Each path below is one point turned by a fixed rotation once a step. After each direction that follows a path, write how fast that rotation turns it, in degrees each step (0 if it stays still).
Each turn is a multiple of 5 degrees from 10 to 175, or 0.
Each row of a path follows its step; steps can be skipped.

step 0: [ 10  -5 -14  20   4 -10 -33 -22  20  22   9  -6   1  23  17  17  -7  -9
  16 -13   6  -3  16 -16 -19  -1 -22   5 -54 -26  26   6  -5  -7 -16  -2
  17 -32   5 -16  34  -2 -25   0  -5  13 -26  14  15   7  45  10   1  26
   7  14   4 -15 -39 -51  23]
step 1: [-13  21   6  -9  25  -3  27 -15  25  11  17 -11  25  10   9 -20   2  31
 -23 -12   2  21  14  -8  12  43 -36  16  -2 -36 -19 -12  37   9   2  16
   2 -11 -20  17  -9  14  26  12  21 -30  37  21 -11  18  26  -7  44   0
   2  -6 -23  -6  11 -12 -12]
step 2: [ 26  -2   7 -11 -16 -16  21 -17  38 -12 -36  15 -10  15   5  13  12  14
  -5 -14  14  13  18  -4 -45 -19 -16  -5 -15  -2   1   0  13  -2  10  -1
 -26 -11  -6  42  13  -8  -9 -17  18  17 -26   1   6  10 -11  34 -31  27
  29 -55 -12  16  21 -31   4]
step 3: [  1   8  15  22   7 -21  -9  52  25 -11   2 -13  38 -27 -28  -4   3  26
  37  15  23  -3  57  15 -34  35  -6 -13   4  -6   0  25  14 -14   0  -1
  11  -2 -23  14  37  15   4  14  11 -15  -8  -2 -28 -10   1 -11  20  12
 -13  -7  22 -20 -13  10 -16]
step 4: [  3 -22  26   8  -1 -15   5   2  -6  16  -9 -33  -5   8  36   7 -18   6
  -3   5 -37 -10 -14  24 -41  -7  -3  44   4  -8 -15 -13  -8  17 -10  29
  23  -9  20  22  21   6 -29  -8  -9 -52 -18  26  -5  -5   6  -7  -7  38
  11 -33 -20   7 -32  -7   7]
step 5: [  6 -22 -28  17  24   3 -14 -13 -23  17   9  -4   1 -12 -22  17  41  26
 -16 -18  -6  22  14  13 -33  23 -15  12 -24   2 -18   3  54   1  20   9
  -7 -26  11   7 -18  21 -12  -1 -12   7  20  22 -17 -19  23 -11 -12   2
 -17  -7  56  -8  16 -14 -25]
step 6: [ 44  -9  33  -2   9 -24  -4  -1  24  -9  17  21 -14   3  41  19  12  25
  30  14 -22   6 -25 -16   1  16  39   5 -10 -20  -2  -4  25   7 -19   0
 -17 -13   2   3   1  13   4  21  58 -13 -26  15   8  10   0 -13 -29   1
  16  -4 -25 -16  11 -17 -46]
step 8: [ 22 -20  15  19  38   6 -22  17 -16  -8   5  14   5  25  24 -19   6  27
  38 -18 -13   7  -2  16 -13  24 -15  14 -12  -8   3  -3 -20  14 -34   7
   4   6   0 -14  27  24   5 -10  15   4  40  -7  20  44 -13   2   0   9
 -10 -46   7 -22 -14 -31  36]
step 9: [-19 -40  21   2   6 -14   8  -9  18   0 -18  10   1 -15  24  26  20 -23
 -41  15  10  21  21  -1 -28  -3 -18 -31 -20   0  -4   6 -17  18 -17   6
   3   2  16 -10   1  -4   9  25 -16  -3  27  46 -24  -7  17 -12  41  10
  -3 -31  -9 -20  28 -30 -35]
step 10: [ -9  15  -9  17  22   7  -6 -20 -11  -9 -32  10   4 -16   6  -6   2  35
  -9  -2 -33 -13  28  22 -35 -32  23   9 -12 -18 -30  19  22   5  -2 -10
  -8  19 -10  18   4  -4  -6  10  62  15   2   7  -6  40   5  24  -7 -19
  20 -35   2 -28 -14  33 -16]
step 11: [  7 -14   7  23  40 -20 -10  17  20 -26 -55 -35  -7 -27  17  10 -12 -17
  19   2  13  -8 -21  13 -23  28  13 -10 -13 -30   1   9   7 -27  -6 -29
   1  18   4  -5  29 -27 -24  -4 -13  -4  -1  15  -3  10  24 -14 -17  45
  -6  29  10   6  32 -13  -4]
step 12: [-21  -4  -3 -14  -1  27  18 -15  -2  10  -5 -25  -5 -13  18  -3  26  -4
  46 -11 -27 -11  -1   6  -7 -15 -20  57 -21  -2 -17 -24  -7 -22   6   8
  27  19 -42   2  19  34  14  37   2 -21  11   5  21  15  26 -19   6   3
  -7 -16  18 -31 -13 -14 -26]
Directions:
[ -3  -3 -14   0  -5   5   0   5  -5  -1  -6   3  -5   8  -2  -1  -2   7
 -12   5  -3   3  -4   0  -4  -6   0   7  -3   4  -3  -6   3 -19   1   8
  -5   5  -5   3  -2  -1  -1  -5   6  -4   7   5  -6   2  -5   0   1   2
   5  -2  -5   8  -6   4   2] | 130
[ -2  -1   7  10  10   1   1   0 -10   1 -11  -4  -3  -5  -1   5  -4   3
   1   2  -5  -7   3   5  -3  -4  -6  -1   9   9   2  -5  -1  -3  -3 -13
   2   0   0   5  -2   0  -4  -6  -1  -4 -14   7 -10  -2  -2  -1   6  -5
  -2  -4   6   2   2   5  -6] | 55
[ -1   0  -1   0   7  -3  -7  14  -4  -5   2   2   1   0  -8  13  -4   5
   4  -9  -6  -1   4  -3   8   8   1   3  -9  -7   1   7   1  -1  -8   3
   1   4   4   1   0   4   2 -10   6  -1   2  -7  -4   2   3  12   4  -7
  -8   4   0   4  -1   2  -3] | 145
[ 10  -1 -13  14  -1   1  -5   2  -2  -3  -2   5  -1   4   0  -6   1   4
   6   1   2   7   4   7   1   7   1 -12  -1   0   4   0   2  -1 -10  -3
  -2  -6  -2   5   2   0   0  -3  -6  -4   0  -7   1   5   7 -10   0  -6
  14   5   4  -6  -2   6   3] | 140
[ -4  -3  -5  -3   1   3  -5 -14   5   5   3  -4  -8  -3   5  -7 -10  -1
  11  -4  -6  -3  -6  -6   3   3  -6   1  -2  -6   2   4  10  -8   0  -3
  -2  -2  -6   3  -8  -3  -2  -3   4   2  -3   3  -3   7   4  -8  -6  -6
  -5   8   0   6   3  -8  -7] | 65

step 0: [-25 -21  -8 -16   3   6   2  50  26 -22  -7 -11  -6  20  -4   2  19  -8
 -10 -12 -26  20  -5  -3  -5   2  16  42 -40 -35  -8 -22  18  15  -4 -51
 -33   8  -3 -22  22 -10  17  -2  -9  19   8  -7 -17  23 -30   3 -27  43
  -5 -23  27  15 -18  -9 -14]
step 1: [  3 -12  -3  13 -17   9   7  52 -24  34 -24 -16 -12   1 -22  11  -2 -23
  26 -13  -6  24 -32 -31  14 -46  26  -3   6  -7 -20 -19 -12  27  -6 -39
 -44   9  38 -17  -6  10  24  -7  15  12  25  13  -2   0   5   9  23  -7
  -4  -2 -13   0  28  -2 -36]
step 2: [ 10  49  -4 -26 -16 -13 -43  52  11   7  17  19   6 -18 -14  28  11  -5
 -14  -9 -18  -7 -26 -43  42  -9  -2  13  30  11  19  26 -19 -11  -3  10
 -12  17  18  -6 -11  13 -16  12  -3  -6 -18  10  -5  -2  15  48  -1  -6
  -6 -14 -26   0  39 -14 -24]
step 3: [ 23   5  -8 -20  10   0 -26  12  71 -31  15  -8 -14  -2  50  41  25  20
  -5 -31 -14   4 -24   2  14  -4   2  27 -41  18 -16  19  -1  -3   8 -16
  17  25   5   5  -5  -7 -41 -12  -7   3  15 -16 -44  -1  15  11   3  -4
   3   5  -5   9   2   9 -18]
step 4: [ 13 -35   3   6  -1  27  18  35  30  21  -5 -32   8 -30  53  26  20   5
   5   3  28  18 -29 -15   1  -1   2 -31 -42   0 -33  -1  -9  -5   5  29
 -11 -11  -8 -19 -10  37 -16  11  33  -9  38  24   8  -7 -12   0  25  -6
  -6  12  10   5 -10  18  -6]
step 5: [-36  12  23  -2 -35  -3  -1  48 -10  17   6   8  -1 -26  19   9  -6  11
  15  -5  33  19 -16 -12  17  37  12 -13  -3   0  19  33 -16 -30  -3  16
 -26 -31  -2   2   8  28   8  26  -2 -26  16  -3 -21 -21  10  18 -18  19
  -9 -10  52   1  11 -21  40]
step 6: [  5   3  14  -4 -17   0  -9  16  -3   2  15 -15 -28  10  27  -3   5  35
  20  -8   3  -1  36  15  15  19  17  17  10  24 -29  -9   5  12 -27 -11
 -13  -1  21  40   4 -24 -18 -31  -7   7  -9 -25 -32 -51  11  21  29  -2
  -8   8  59 -23  32 -28  18]
step 7: [ -1   9 -18  -9  14 -18  -2  42  27   2  10 -12 -17  -3  15  18  23  11
   4  17  -9   2  55   5 -13   3   5  -8  21 -23 -23 -30  24   1 -10  27
 -14  16 -23   3  12  -4 -21 -22  33  16 -15  51  30 -11 -48  19  29  13
 -10  16  31 -19   9   0 -12]
step 9: [ 30  -7  11  16 -26   1  12  12 -15  52  26   7  -6  10  -1 -11   6   4
  20   5  -3  29 -10   3  -6 -12  12  -2  12 -20 -35  -5 -26   9 -66   4
  -1   2  10 -16 -21 -39  14  -7  17 -12   4 -35 -20  -4  36  36  11  22
   4  -1 -22  24  34  11 -27]
step 10: [ 24  27 -17 -30   6 -25  -8  34  25  16  54   0  20 -27 -18   0  36 -38
 -22  30  -7 -17  18  -2 -23   3 -19  20   8  -5  -4  21  20 -18  -8  25
  -2  16  28   0  -4 -11  -3   1  33   8  16 -18   9   3  33  26 -10  15
 -15  10  11  36  37  13  -7]
step 11: [  0 -11 -26 -37  -8  23   1   6   4 -57  24 -16 -30 -47  -1  19  37 -21
   3 -27  17  -2 -12   4 -37  11  12  12 -27  -4   2   4  36   1   2 -31
 -24   2  10 -10  -4 -17 -36 -15   2   2  30  -9 -12  -2   5  -6 -24  11
   9   9  -7   4  20  48  18]
step 12: [ -9 -37 -11 -10 -41  46  14  12 -15 -10   2  13 -35  -4   4  -8  22   0
  -1  11   5 -21 -35  -8  -1  -8  -5 -21 -19 -20 -31 -17 -16  30 -24  24
 -38  -8  12 -23 -12  27  -2  26 -18  10  30   6   4 -27 -26  41   4  14
  36  -4   0   3   4  28  -2]
Directions:
[  2  13 -10 -11   3   0  -2   2   1  -3  -5  10   8   8   3   2  -7  -2
  -9   7  -5  -4   0  -5  -1   9   7  -3   1   0   2   5   1  -6  -3   9
  -1  -8   3  -6  -1   4   4   7  12   2   1   8   5  -1  -3   4  -8   4
  -2  -2   4  -1  -3  -2  -1] | 135
[ -1   8  -1   2   6   0  -4   2  -4  -4   7   0   1  -8   4   4   4   8
 -10  13  -6  -4  -1   5   3   5   6   0   7   8  -1  -4  -8  -4   6  -7
   4  12   4  11  -8  -5  -7  -9   5   1  -2  -8   3   4  -6  -2   1   1
   3  -1   4   7   0   2   3] | 95
[  6  -7  -7   6 -10   0   1   4   2  -4   7  -5   4  -2   3  -1 -14   5
   2   5  -9  -1   4   4   5  -5   7  -2  -7   5  11   6  -9   2   2   6
  -2   5  -2   2   6   2  -9   9  -2   1   3   3  -1  -6   3  -3   4   2
   0   2   1  -8  -5   5  11] | 40
[  5  -7   2   3   8 -11   3   7   4   5  -7  -7   3   9  -2   3   8 -12
   5   2  -3  -8   9  -1  -1   5  -2  -5  -3   7  -9   8   1   4   9  -5
   1  -1   1   3   1  -7  -4   5   4   7   4   2  -1   9   0  -2   4   5
  -5  -3   5  -2  -5   7   0] | 110
[  4   2  -4  15   0  -3  -5  -7   1   1  -9   1  -3  -4  -1  -7   5   7
   2   1 -14  -2   2   2   7  -6   0  -4  -3   0   3   1   6  -6  -4 -10
  -3   0   0   3  -1   1   5  -3  -5  -5   6   8   7   2  -5   8  -5   8
  -8   1   4  -9   8  -2  -6] | 55
